rotation ticks, each row followed by its count of ticks
The counts run from 0 to 175.
-.05 -.17 .19 .00 -.22 -.19 .02 .15 .00 -.11 .48 .34 -.27 -.12 .01 .05
 -.25 .01 -.24 -.09 .11 -.34 -.03 -.38 -.01 .05 .14 .08 -.22 .11 -.22
 -.24 -.20 -.23 .02 .20 -.03 .14 -.12 .13 .25 .06 .01 -.05 .12 -.34 -.56
 -.07 -.26 .07 -.03 -> 82
.04 .07 .02 -.03 -.03 -.05 -.04 -.16 -.03 .00 .49 -.05 -.30 .31 .17 .14
 -.02 .31 -.52 -.08 -.06 -.10 .04 -.48 -.06 .49 -.27 .14 .07 -.15 .11
 .01 -.02 -.07 -.03 .13 .19 -.11 -.26 .37 .04 -.19 .11 .11 -.05 .01 -.09
 .06 -.17 .15 -.27 -> 115
.23 -.03 -.22 .08 -.03 .14 -.06 .17 -.08 -.01 .48 .21 -.27 .08 .04 .19
 -.36 .04 -.44 .12 -.07 -.27 .24 -.25 .10 .21 -.07 .12 .03 -.43 -.24
 -.01 .02 -.21 .01 .02 -.16 -.13 -.40 .25 -.08 -.06 .11 .25 .19 -.06
 -.32 .23 -.38 .04 -.10 -> 1
-.12 -.14 -.11 -.16 .10 .23 -.19 .02 .04 -.15 .06 -.01 -.16 .06 -.05 .29
 -.35 .36 -.45 .02 .01 -.21 .49 -.16 .15 .33 .04 .11 -.10 -.06 .00 -.27
 -.27 -.06 .17 -.07 -.14 -.32 -.10 .29 -.17 -.20 .21 -.02 -.28 -.01 -.02
 .40 -.21 -.12 -.27 -> 11
-.14 -.20 -.03 -.16 .10 .21 -.04 -.22 .15 -.20 .41 .11 -.32 .28 -.10 .15
 -.09 .31 -.39 .02 -.14 .04 -.03 -.30 -.25 .24 -.27 .04 -.24 .20 .01
 -.02 .15 -.21 .20 .24 -.02 -.09 -.17 .28 -.08 -.23 .50 .19 -.06 -.07
 -.19 .00 -.11 .15 -.10 -> 120
.05 -.13 .31 -.10 -.23 -.26 .03 .26 .07 -.01 .42 .28 -.43 -.17 -.13 .01
 -.31 .34 -.36 -.15 .23 -.24 .02 -.35 .07 .07 .17 .03 -.07 .09 -.05 -.24
 -.26 -.09 -.04 .10 .02 .19 -.22 .28 .08 -.09 .04 -.07 .00 -.41 -.35
 -.01 -.08 -.01 -.25 -> 84
.00 .08 .03 .01 -.07 -.02 .05 .00 -.06 -.03 .54 -.01 -.39 .26 .12 .11
 .03 .27 -.56 -.15 -.09 -.06 -.04 -.44 -.10 .30 -.23 .11 .10 -.15 .04
 .00 .00 -.14 -.05 .11 .17 .00 -.36 .39 -.08 -.15 .11 .22 -.09 -.01 -.17
 .08 -.15 .16 -.31 -> 114
-.13 -.23 -.15 -.16 -.10 -.10 -.06 .01 .06 -.03 .24 .06 -.19 -.22 .12
 .28 -.14 .36 -.14 -.11 .32 -.03 -.01 -.54 -.01 .08 .33 .08 -.33 .07
 -.01 -.15 -.29 .01 .12 .01 -.19 .03 -.15 .12 .47 -.11 -.16 .03 .09 -.22
 -.31 -.15 -.46 .11 -.10 -> 57
-.13 .00 -.26 .01 -.02 -.02 -.03 .10 -.08 -.13 .20 .10 -.20 -.19 .12
 -.09 .06 .34 -.35 .15 .24 -.20 .19 -.28 .03 .05 .03 -.12 -.15 .08 -.25
 -.38 .00 -.19 .11 .00 -.02 -.21 -.16 .08 .41 -.07 .03 .33 -.01 -.10
 -.42 .21 -.65 .09 -.25 -> 30
.30 -.08 -.13 .20 -.05 .09 -.04 -.23 -.03 .16 .27 .01 -.30 .02 .06 .25
 -.28 .08 -.36 .20 -.24 .00 .15 -.14 .02 .48 -.12 .23 -.22 -.19 .01 .04
 .05 -.18 .09 .45 -.04 -.16 -.15 .24 .05 -.05 .39 .37 .21 -.04 -.23 -.03
 -.26 .00 -.14 -> 129
-.20 .23 -.05 -.15 -.01 .14 -.21 -.02 -.05 -.22 .18 .04 -.17 .05 .18 .14
 -.11 .25 -.35 .17 .17 -.15 .24 -.47 -.05 .32 .01 -.09 -.24 .14 -.19
 -.42 -.08 -.11 .16 -.17 -.07 -.21 -.05 .09 .48 -.17 -.12 -.01 -.11 -.11
 -.17 .26 -.45 .09 -.07 -> 169
.20 .03 .00 .01 -.04 -.14 .01 -.18 -.05 .05 .27 .39 -.33 -.09 .25 -.06
 .06 .07 -.27 -.06 .00 -.07 .22 -.35 -.02 .17 -.11 .19 -.33 -.02 .01
 -.12 -.18 -.42 -.13 .51 .19 .04 -.10 .05 .05 -.02 .33 .36 .09 -.17 -.52
 -.09 .01 .02 -.14 -> 104
.07 -.20 -.14 -.20 -.02 .04 .03 -.04 -.08 .12 .42 .34 -.36 .04 .22 -.09
 .13 .33 -.37 -.21 -.09 -.10 .07 -.56 -.10 .22 .14 .28 -.15 .06 .06 -.25
 -.14 .01 -.13 .26 .20 -.05 -.42 .16 .13 -.05 .10 .09 -.10 -.17 -.39
 -.11 -.03 .02 -.20 -> 110
-.10 .08 .42 -.17 -.08 -.19 -.29 -.15 .17 -.31 .35 .22 -.29 .27 -.03 .13
 -.16 .15 -.28 .03 -.06 -.06 .15 -.35 -.05 .25 -.26 .08 -.15 .20 .14
 -.19 -.27 -.29 .15 .16 .08 -.01 .13 .37 -.06 -.23 .20 -.06 -.15 -.29
 -.17 -.03 .01 .19 -.30 -> 93
.04 -.22 -.26 -.19 .12 .24 .04 -.25 .05 .05 .11 .11 -.23 .09 .14 .28
 -.14 .23 -.27 -.12 -.27 .11 .30 -.27 .00 .38 -.03 .38 -.42 -.02 .24 .10
 -.19 -.24 .09 .42 -.08 -.10 -.13 .21 -.20 -.13 .36 .27 -.14 .06 -.16
 -.02 .04 -.08 -.16 -> 125
.05 -.03 -.05 .06 -.16 -.15 .06 .04 -.02 -.03 .33 -.12 -.14 -.20 .16 .26
 -.21 .08 -.16 .01 .20 .02 -.10 -.36 .06 .04 -.03 .00 -.20 -.20 -.16
 -.01 -.04 -.22 .13 .10 -.31 .12 -.06 .28 .39 -.13 -.15 .30 .22 -.18
 -.39 -.13 -.58 .20 -.28 -> 54
-.18 -.04 -.15 -.19 .18 .24 -.16 -.03 .03 -.18 .02 .06 -.09 .17 .05 .27
 -.25 .25 -.40 -.04 -.06 -.20 .48 -.21 .19 .29 -.01 .13 -.19 -.10 .01
 -.11 -.32 -.22 .19 -.04 -.18 -.31 -.02 .28 -.23 -.21 .20 .03 -.33 .03
 -.05 .37 -.23 -.05 -.17 -> 12
.26 .00 .10 -.09 -.12 -.17 -.04 -.02 .03 .02 .50 .40 -.38 .03 .17 -.12
 .05 .12 -.27 .07 -.08 -.03 .00 -.30 -.06 .11 -.13 .13 -.19 .03 -.05
 -.11 -.01 -.31 -.06 .36 .00 -.05 -.19 .19 -.02 -.15 .30 .37 .14 -.29
 -.45 -.16 -.10 .07 -.40 -> 106
-.28 -.17 .09 -.10 -.08 -.05 .17 .21 .05 -.15 .41 -.23 -.25 -.08 -.13
 .43 -.37 .27 -.33 -.35 .27 -.03 -.12 -.42 .04 .08 -.01 -.06 -.09 -.12
 -.08 -.03 -.07 -.10 .19 .03 -.22 .25 -.11 .39 .16 -.13 -.15 -.04 -.09
 -.16 -.26 .02 -.38 .09 -.17 -> 61
-.24 .01 .30 -.22 -.11 -.17 .04 .17 -.04 -.11 .44 .22 -.27 .21 .10 .18
 -.13 .12 -.36 -.33 -.01 -.29 .07 -.49 .09 .14 -.01 .17 -.09 -.03 .04
 -.16 -.47 -.23 -.02 .03 -.01 .09 -.11 .35 -.03 -.15 -.11 -.20 -.21 -.22
 -.28 .10 -.03 .11 -.19 -> 87
-.02 .06 -.06 .00 .03 .30 .03 -.02 -.06 -.05 -.04 -.08 -.32 -.07 -.12
 .35 -.52 .16 -.44 .09 -.10 -.01 .46 -.04 .16 .31 -.04 -.02 -.17 -.01
 -.07 -.10 -.03 -.38 .16 .29 -.28 -.15 -.06 .18 -.12 -.14 .33 .26 -.19
 .03 -.06 .34 -.18 -.20 -.17 -> 151
.09 -.02 -.10 -.21 -.18 .28 -.11 .25 -.23 .09 .13 .12 -.23 -.06 .10 .14
 -.38 -.05 -.26 .13 -.22 -.01 .21 -.14 .16 .10 .15 .01 -.27 .00 -.20
 -.40 -.06 -.06 .11 .06 -.40 -.20 -.14 .18 .19 -.12 -.05 .15 -.09 -.23
 -.31 .14 -.42 -.02 -.37 -> 160
.16 .04 .27 -.14 -.12 -.06 -.11 -.11 -.11 .08 .29 .12 -.18 .13 .29 .15
 -.12 -.07 -.21 -.16 -.34 -.14 .27 -.22 .19 .34 -.22 .26 -.25 -.15 .21
 -.16 -.22 -.28 -.09 .51 .09 .04 .09 .32 -.01 -.12 .12 .21 -.10 -.12
 -.39 -.12 .03 .05 -.36 -> 101
-.43 -.11 -.17 -.25 .07 .22 -.01 .04 -.14 -.11 .17 -.18 -.13 .02 .15 .18
 .00 .31 -.33 -.23 .07 -.14 .17 -.35 .06 .17 -.01 -.06 -.20 .08 -.05
 -.28 -.10 -.07 .19 .01 -.10 -.20 -.12 .23 .34 -.12 -.12 .03 -.38 .05
 -.30 .19 -.44 .18 -.21 -> 35
-.15 -.03 -.30 .00 -.05 .12 .00 .11 -.15 -.15 .30 .14 -.24 .23 .13 .30
 -.18 .10 -.50 .05 -.16 -.07 .08 -.47 -.03 .34 .09 .25 -.17 -.13 -.14
 .13 -.18 -.16 .14 -.13 -.19 -.23 -.43 .18 -.04 -.18 .06 .11 .04 .05
 -.06 .31 -.35 .03 -.03 -> 140
.19 .04 .08 -.05 -.10 -.15 .02 -.12 -.05 .01 .38 .42 -.35 -.08 .13 -.15
 .02 .13 -.27 .07 .02 -.03 .13 -.33 -.04 .08 -.11 .21 -.22 .02 -.06 -.08
 -.07 -.36 -.09 .41 .11 .05 -.13 .12 -.01 -.10 .38 .42 .15 -.27 -.46
 -.09 -.07 .05 -.27 -> 105
.12 .02 -.20 -.01 -.02 .16 .02 .11 -.22 .07 .01 .01 -.15 -.32 .13 .02
 -.20 .23 -.35 .00 .03 -.17 .46 -.01 .34 .12 .10 -.02 -.14 -.18 -.13
 -.34 -.10 -.18 .02 .25 -.17 -.12 -.13 .17 .06 .02 .17 .39 -.13 -.06
 -.42 .24 -.40 -.05 -.45 -> 24
-.25 -.05 .12 -.04 .00 -.21 -.03 -.08 .17 -.25 .13 -.14 -.14 -.10 .04
 .55 -.35 .34 -.30 -.18 .31 -.04 .22 -.55 .09 .25 .01 .12 -.17 -.07 .16
 .07 -.48 -.23 .18 .02 -.11 .11 .06 .26 .16 -.16 -.13 -.07 -.11 -.05 .01
 .04 -.27 .05 -.06 -> 64
-.15 .32 .07 -.11 -.12 .09 -.17 .19 -.17 -.23 .26 -.02 -.26 .08 .19 .14
 -.18 .11 -.37 .19 .05 -.05 .21 -.37 -.01 .17 -.13 -.12 -.13 -.08 -.28
 -.28 -.01 -.24 .11 -.20 -.20 -.12 -.14 .19 .19 -.23 -.15 .20 -.05 -.21
 -.18 .29 -.49 .13 -.33 -> 167
.10 -.07 .30 -.27 -.08 .05 .06 -.06 .01 .04 .27 .12 -.37 .00 .01 .04
 -.20 .13 -.28 -.20 -.16 -.02 .25 -.10 .14 .17 -.18 .08 -.18 -.01 .17
 -.20 -.15 -.39 -.02 .56 .03 .10 .02 .34 -.26 -.17 .35 .19 -.22 -.22
 -.38 -.07 .12 -.02 -.42 -> 99
-.36 -.04 .09 -.06 .00 -.22 .03 -.13 .27 -.37 .18 -.05 -.15 .00 -.01 .51
 -.25 .12 -.22 -.12 .20 -.05 .12 -.50 -.03 .04 -.18 .03 -.36 .05 .01 .20
 -.35 -.47 .29 .11 -.20 .18 .16 .27 .08 -.19 .09 .01 -.05 -.11 -.22 .01
 -.25 .11 .06 -> 66
-.16 -.22 -.15 -.12 .05 .29 -.10 .19 .10 -.23 .42 .08 -.26 .16 -.18 .19
 -.28 .24 -.45 .01 -.02 -.35 .20 -.16 -.01 .16 -.04 -.05 -.04 .05 -.23
 -.30 .14 -.09 .26 -.05 -.15 -.29 -.25 .27 -.03 -.12 .23 -.02 -.12 -.12
 -.26 .35 -.38 -.01 -.13 -> 8
-.11 -.08 -.11 -.04 .06 .29 .09 .03 -.06 -.11 .02 -.03 -.30 -.08 -.15
 .35 -.50 .18 -.41 .02 -.13 -.14 .41 .00 .12 .33 .02 .00 -.21 .08 -.10
 -.12 -.04 -.30 .19 .31 -.20 -.14 -.09 .10 -.01 -.08 .36 .13 -.24 .05
 -.19 .35 -.18 -.22 .02 -> 150
-.32 .08 -.10 -.30 .09 .29 -.06 .03 .07 -.34 .07 .08 -.25 -.03 .02 .12
 -.11 .38 -.32 .04 .25 -.07 .31 -.44 -.11 .01 -.03 -.18 -.30 .25 -.20
 -.41 -.03 -.22 .27 -.07 -.14 -.08 -.03 .05 .30 -.16 .08 .11 -.28 -.17
 -.22 .23 -.35 -.01 -.08 -> 171
-.02 -.17 -.15 -.20 -.01 .05 .17 .02 -.10 .08 .38 .32 -.33 .06 .16 -.13
 .15 .37 -.45 -.28 .00 -.06 .03 -.52 -.08 .09 .07 .24 -.22 -.04 .03 -.12
 -.20 -.06 -.14 .21 .19 .03 -.48 .16 .03 -.09 .23 .17 -.10 -.11 -.33 .03
 -.04 -.02 -.17 -> 111
-.13 -.02 -.10 -.16 .08 .11 -.11 .18 -.04 -.17 .18 -.01 -.19 -.09 .04
 -.09 -.10 .42 -.35 .05 .20 .04 .11 -.30 .05 .02 .07 -.12 -.17 .10 -.18
 -.39 .00 -.03 .19 -.09 -.25 -.16 -.15 .28 .24 -.21 .07 .31 -.14 -.20
 -.22 .18 -.60 .19 -.48 -> 32
-.31 -.22 .01 -.20 -.05 -.01 .17 .24 .12 -.14 .33 -.04 -.23 -.12 -.11
 .34 -.26 .28 -.26 -.38 .22 -.03 -.13 -.48 -.05 -.10 .07 -.06 -.16 .00
 -.12 .03 -.10 -.20 .16 .02 -.27 .20 -.17 .39 .15 -.17 -.09 .05 -.07
 -.13 -.30 .02 -.40 .12 -.18 -> 60
